Each row is where one point has got to under a steady rotation. How many ticks took it there?
The counts run from 0 to 596.
[  5.7 -11.3  15.9   0.8  -6.4  31.0 -43.7   3.2 -11.5 -40.2   0.7  -4.9
  27.6  21.8 -18.2  -2.1  -8.3   5.6 -17.5  -4.0   9.5  -1.6 -43.7  24.6
  35.8 -51.7 -48.5 -22.6  -0.6  27.9  17.0  -2.5  24.1   5.5  -8.9  17.4
 -42.3   2.0  19.0 -11.9 -37.9  -6.8 -13.7  23.7  -6.2]	534
[ -7.9  36.5  21.2  45.2  -3.6 -20.6  12.8 -21.9  -6.0 -16.2  28.0 -19.0
  36.2 -57.1 -28.5   4.7 -42.2   4.3 -28.7 -47.5  -9.2 -14.0  12.4 -21.4
  -6.7  -3.4  29.3 -21.2 -19.3  -8.0  -8.3  -5.1 -28.7  10.4   3.7  -6.0
 -23.2  -8.2 -12.0  -9.5  21.8  32.8   3.7 -18.9 -18.9]	451
[ -6.9  30.6 -10.7  15.2  18.9 -47.9 -27.1  -8.1  -1.0 -33.3  -8.5 -17.4
   9.7   8.1   7.6  12.9  13.5 -21.4   1.0  16.8 -25.1  11.0 -20.1 -28.5
 -31.6  12.9  32.6  43.5 -22.4 -38.7  -0.1  -8.5 -13.3 -13.7   6.3 -14.0
  33.8  36.9 -35.8  -5.0  11.5  40.7  25.3 -15.9  -8.2]	133
[  7.3   3.6  10.0   3.6  -8.1 -34.3  53.3 -16.5  36.2   7.3  10.2 -14.3
   1.0  17.4  28.7  37.8 -16.9 -11.5  -0.1  25.6 -17.7  -9.7 -29.1 -10.4
   5.0  13.4  25.9  35.4  -3.2 -52.6  12.4  -5.6 -15.9 -17.8   2.7 -34.7
  21.5  11.7 -24.2 -29.3  46.6  17.8   8.3  -7.4 -16.8]	568
[ 40.3 -15.2   9.3 -29.0  -8.0 -15.5   9.6 -11.3  -5.2  12.0 -18.2  31.9
 -14.6  39.4  27.7   2.1  39.0  30.1  26.7  60.9 -18.1  -0.5 -22.9  13.0
  -0.9  -8.0  -9.7  20.3   3.3 -31.4  24.9 -17.5  -7.8  30.8 -10.7   9.7
   2.2  47.7  33.4   3.8  13.0  21.3 -17.6  -0.1 -15.5]	538
[ -7.1  14.4 -37.9  29.7  39.4   7.7  20.8   8.3  21.2   4.7  17.9 -25.9
 -19.6  -4.3 -13.1   8.2  -5.2 -18.6 -11.3  19.7  -7.9   1.5 -45.3  -8.1
   3.0  15.1  16.7  33.7  27.6 -31.7 -22.7  23.2  26.0 -10.2 -19.1 -62.0
  18.2 -10.0 -57.0 -37.2  17.2  11.4  -7.9   3.0 -13.9]	29
[ 31.6 -15.8  -1.3  23.2 -35.0   7.6  28.8 -14.5  -9.5   8.7 -18.0  -1.6
 -10.5   5.6  -5.4   4.9 -15.4  28.8  -2.1  -3.3  12.6 -19.8 -44.2   5.8
  31.9 -15.8 -10.7 -40.3  35.2  50.9  13.9   1.8   7.1  14.5  16.0  24.9
 -16.8 -34.1  54.2  -3.2   2.8 -21.7  24.6  -3.4  -2.7]	48
[ 39.0  20.9 -25.9   7.2 -16.6  -2.4  26.6  -1.0 -27.9   3.9 -26.6   9.9
 -47.8  11.9   9.3  -3.8  14.6  -1.5   7.3  54.9  -3.9  -4.9  -5.4 -17.0
  24.5  30.6  -1.6 -10.8  29.0  14.4 -21.0  12.1 -42.5  42.5  -0.6  19.5
  20.3  23.4  32.9  24.0  11.7  19.9  25.2  13.1  11.4]	432
[  8.7 -29.6  -6.9 -33.2 -38.6  21.8  -3.4  29.0  -2.5  10.9 -10.2   5.7
  -3.9 -18.6   5.9  -6.4  66.3  38.7  -4.2  25.7  17.7 -33.7 -23.2  40.2
  -3.8 -41.2 -28.3  -7.1   2.2   1.4  13.0 -34.8 -30.4   5.2  -9.7  -2.4
  -6.8   4.7  15.8  18.2  -1.6 -11.5 -28.6 -14.9  -2.5]	10
[  5.9 -45.3  16.5 -17.6 -28.6 -12.9 -25.5   0.3  -8.5 -34.0 -31.5  -8.6
 -18.1   4.2 -15.5 -16.1  23.8 -12.4  -5.0  18.6   8.2   1.7 -59.4   6.6
   5.8 -20.8 -47.2 -29.1  20.1  17.5  28.4 -11.5  -1.3  15.6  12.2  39.5
 -30.4 -18.2  14.2  40.4  -9.8  -6.5  16.4  15.6  12.0]	101
[ 34.7   1.3 -44.9 -15.5 -32.6  16.3  -5.4  43.6  16.0   3.7 -14.9  -6.4
 -24.4  18.6  15.1  18.4  59.7  -7.0  -8.3  36.5  18.8 -22.2 -26.3  23.7
  27.4 -10.1 -13.1  17.5  -8.4  15.9 -13.8  -1.2 -28.3 -15.8   0.9  -0.5
  37.2  16.2  -3.3  10.6 -21.5  21.5  -7.9 -16.5  14.8]	551
[ 28.1  16.5 -26.9  35.7  -0.2 -24.9  18.6  -1.4  22.1 -14.9  16.8 -21.8
 -10.7  22.1  -9.3  37.7 -42.6 -31.4 -18.9   2.6 -14.1  13.7 -18.5 -27.5
  23.5  13.3  27.0   3.9 -18.6 -19.0 -28.8  41.4 -21.4   1.4  23.9   5.8
   5.5  -8.6 -20.6 -13.8  21.6  57.5  16.7  -3.9  -7.3]	252
[  8.8  53.4   0.5  43.5  38.4   3.7  15.8 -31.8 -12.7  -1.3  24.9  -3.8
  11.0   6.5  -4.7   4.8 -44.4   2.5  -6.8  11.4 -19.8   2.8  -8.5 -19.4
  23.1  12.0  23.9  15.8  17.6 -24.7 -12.5  21.8  21.7  22.6 -20.3 -35.1
 -10.6  25.4 -10.7 -51.7  16.0  22.7 -11.8  14.5 -22.4]	201
[ 20.7 -21.3  -0.9  41.3  29.4 -34.5   5.4 -20.6  -0.8   4.7  13.2 -30.6
   3.1  16.1   6.3  11.6  -0.3  45.7 -20.0   5.7 -30.1   8.0 -39.4 -17.2
 -30.1 -22.0  45.0  25.2   3.1 -34.6  -0.5 -12.0 -13.4  15.2  -0.4  -3.6
   1.8  32.6  -0.2  -2.4  43.7   8.2  -6.6 -22.5 -36.8]	541
[  0.0  28.6  32.4  19.3   7.1  -4.2  23.8 -52.0  13.2  -4.5  14.2   3.4
  37.7  -2.1   0.5   7.5 -51.9  21.8  10.0 -18.4 -22.3  -8.1 -34.8  -2.2
   5.2 -13.5  16.8  10.7  -6.3  -8.2  34.1  -5.6  42.6  -5.4   3.2 -27.9
 -19.6 -13.6  13.5 -61.9  20.3   2.5  -4.8  -2.0 -30.5]	360
[  8.7  -9.9  -0.8  -0.1  -6.7 -56.5  19.1  -0.4  13.5  19.5   9.0  -5.0
  12.7 -37.6  -9.7 -25.0  20.6  29.4 -25.3 -19.9   8.9   3.0 -12.1  -1.5
 -35.2   7.5  31.5   1.4 -17.2 -37.9  -9.7  -9.3  -2.0  20.2  -4.5   3.2
 -17.7 -13.1 -21.5  23.4  23.4  40.2 -21.5 -46.0 -24.4]	264
[ 15.7  20.7  17.8  47.3   3.5   0.3   6.1 -17.9 -47.3 -29.1 -18.8 -20.0
   7.9   5.9  -0.2  -7.7 -18.2   3.8 -26.1  13.4   1.9  -6.5 -20.9  -9.9
  34.2  -4.8 -22.8 -29.4  47.3  36.5   5.6 -15.9  -2.0  28.0 -22.9  35.4
 -22.0  18.3  22.7  -1.9 -11.8 -23.4  26.8  27.9   6.2]	587
[  4.2  57.6   4.0  54.8  30.9  16.7  31.4 -24.5 -22.0 -22.5  20.0 -12.9
   9.2   6.9  -5.3  -1.3 -49.2 -10.5 -16.0  22.5  -7.5  -2.6  -0.8 -10.7
  38.8   7.6  -1.7  -3.7  28.4  -6.0 -17.6   8.7   0.5  28.0 -33.6 -22.6
 -10.3  24.1 -13.0 -54.4   8.4   7.6  -3.8  30.9  -3.3]	44
[-34.5  38.7  11.3  -5.0 -13.3  56.2  -0.2  -5.9 -15.6 -21.7  10.5  11.5
   4.5 -59.2 -10.7  15.8  -2.4 -13.2  13.5  18.7 -11.4 -44.6   5.5  11.9
  12.4  -8.0 -30.6 -18.8  18.1   4.5  18.0 -14.9 -23.8   0.5  -6.2 -56.9
  -4.9  -6.4 -11.2 -36.2   6.2 -19.8  10.0  22.7  15.9]	322
[ -9.5  57.7  42.6   6.5 -23.0 -16.5  21.3 -26.3  -1.7 -31.8  20.6   9.9
  45.7 -18.7   8.1  -4.5 -46.5 -33.2 -15.6   2.8   7.8 -12.8  21.0   9.9
  34.0  13.8 -18.8   3.2 -19.1 -16.5   3.6 -14.9   2.8  -2.2 -23.4 -10.0
 -25.4  16.4 -26.8 -35.5  -8.2  24.6 -11.3  18.6   3.2]	426
[ 17.3 -13.1  21.4  18.1   1.2 -33.5  42.1 -19.9   7.1   8.4  23.2 -16.0
  12.1  19.3  19.0  31.9 -15.3  27.4 -13.1  19.1 -29.8   4.2 -17.7 -12.6
  -7.9 -20.7  24.9  12.8  -6.5 -53.8   7.0 -15.6 -30.3  13.6  -0.9  -6.1
  -7.8  34.0   3.5 -11.6  54.0  12.5  -7.2  -1.8 -31.4]	383
[ 25.1  -2.6 -12.0   9.7 -32.9 -19.7  34.5   1.6   0.7  27.0  20.8  -7.7
 -17.8 -37.3  -5.2  19.9  -1.7  19.7 -11.3  -6.5  -8.9 -16.8  18.8 -12.0
  -8.1  -0.3  32.9 -21.2 -11.9 -18.7 -19.1   7.0 -69.4  24.6  21.7   4.4
   1.3   1.4  14.7  17.3  43.8  34.7   0.5 -27.8  -9.8]	92
[ 20.9   5.9  -3.1  17.9  18.7  -9.3 -43.4 -19.3 -41.2 -12.5 -35.5   2.8
 -12.8   7.5 -11.4 -23.5  31.2  44.1  13.9   8.4  -9.3  -3.3 -48.0  -9.1
 -16.4 -14.4   5.1 -17.5  25.2  40.6  18.8 -15.3  24.1  28.5  -3.6  30.7
  -2.8  18.1  49.9   7.3 -15.7 -11.2  17.4  -2.8  -8.1]	154
[-25.4 -19.7  34.6  -6.5 -35.7   0.2  26.2 -24.8  18.6 -32.5  -0.5 -11.6
   2.2 -12.2 -12.2   8.9 -31.7 -31.6  -5.6   9.0   0.2 -10.4 -46.0  17.2
  22.1  -9.1 -36.3 -27.4  29.2  -7.5  31.2  -6.3  10.1  -6.1   6.2  -7.0
 -34.5 -46.4 -19.0 -18.6  11.0 -22.8  16.0  38.7   1.5]	256
[ 25.1   2.7 -30.7   6.8  -9.7  36.3 -45.6   6.4 -25.2 -22.0 -30.2  13.5
 -44.8  -7.2 -34.4  -9.3   7.9  -0.9  16.2  10.5   9.1  -7.0 -28.4  -7.9
  15.2 -12.7 -23.4 -42.4  14.8  48.4  -6.7  30.9   2.2  23.2  21.4  15.1
  -1.7 -21.8  38.2  17.9 -22.2  14.3  12.2   9.1  18.6]	483
[ 56.3  -5.5 -25.1  20.9 -12.1 -44.2   3.6  -1.0  10.2  -0.1 -21.5 -11.2
  -9.5  62.6  28.7  19.1  14.6  11.2  -4.9  17.3  -0.6  11.2 -45.8 -16.8
  19.4  -6.5  19.2  20.0  -6.9   9.3   0.8   4.0  -7.3   5.4   8.7  40.4
  22.6  33.6  28.1  14.8   2.9  31.2  10.4 -23.4  -8.0]	565
[ 32.2  -1.2   9.1 -23.0 -35.7 -23.8  33.2   7.8   4.5  16.6  12.6   6.4
  21.3   8.8  28.5   8.0  23.0  19.4  -7.9  23.6   8.4  -7.5  14.1  23.5
   7.3 -16.0  -2.9  16.7 -33.4 -45.0   3.7 -31.2 -39.0   8.5 -12.8   8.6
  -6.9  46.3   7.3  13.8  12.6  41.7 -39.2 -20.5 -10.2]	39
[ -3.0  -8.4  -3.3   2.0  13.7   0.9 -55.6  16.1  17.3 -45.0  30.0 -20.8
   9.4  10.5 -29.1  17.2 -21.0 -26.1 -25.9   4.0 -26.7  16.6 -21.2  -9.8
  -4.5 -29.3  -8.9  13.8 -31.9 -44.2 -16.5  26.2 -16.0   2.0  13.1  -6.9
 -12.9  30.4 -31.4  -1.9  -0.7  53.9 -13.7  16.9 -12.3]	147
[  1.3  56.9   2.1  57.3   5.1   6.7 -18.7 -18.4 -24.4 -41.2   5.8  -8.9
  23.9 -28.3 -22.0   4.5 -54.8 -25.7 -23.7 -29.5   3.6 -15.6   5.2 -23.1
  30.4   1.7   0.8 -24.0  -8.3  38.0 -11.1  21.4   5.0   3.5   2.1   7.5
  -8.7  -8.4  -7.6 -21.7 -18.2  14.4  25.2   6.0  12.6]	453
[ 35.2 -22.8 -14.4 -59.0 -33.5 -12.9 -12.2   0.7  28.6   8.6  -9.9  36.1
 -35.5  12.9  -8.8  -2.6  21.0   1.5  38.7  25.3  -9.4   8.6 -29.3   3.2
 -11.2  -9.5  -6.0   0.4 -25.9 -34.2   7.3  27.3  -5.5  18.2  41.9  -6.3
  -3.9 -13.5  23.0  22.0  16.5  52.3 -17.5  -4.4  -1.8]	486
[  8.8  20.4  -6.0  19.6  19.6 -10.3 -47.9 -23.6 -35.9 -30.8 -46.3   8.0
  -5.2 -11.3 -18.2 -39.1  23.3  21.5  12.3  -9.1   6.6  -3.5 -49.8  -9.0
 -13.4   1.9  -7.3 -18.4  16.9  45.0  19.8 -14.2  44.1  17.6  -0.6  24.6
 -12.9  -6.1  28.5   2.6 -24.7  -9.5  13.1  -6.6  -1.2]	311
[ 32.5  18.0  -8.7  -0.7 -36.9 -16.6  46.1  -3.1  -6.8  30.0   2.3  16.6
 -27.6 -39.4  18.7   7.7  19.5  27.2   7.6  17.1  -0.5 -25.8  25.5 -12.3
   2.6  14.5  18.9  -8.5  -5.6 -13.3 -14.9 -13.8 -67.8  31.2  13.5   2.6
  10.2   9.1  28.0  29.0  38.3  32.2  -0.6 -16.5   5.1]	91
[ 37.2  13.5 -25.1   0.3  27.8 -30.7 -24.0 -10.0  10.4   1.5   4.5  10.0
 -26.9  30.2  -8.6 -11.2  10.3  19.9  16.5  20.6 -20.0  24.5 -36.4 -16.1
 -24.0   9.9  32.2  25.5 -22.4 -41.6 -11.8  28.8  28.4  22.7   8.1  -7.3
   5.0  22.7   3.0  -4.8  11.7  61.7 -26.0 -14.3 -26.4]	514
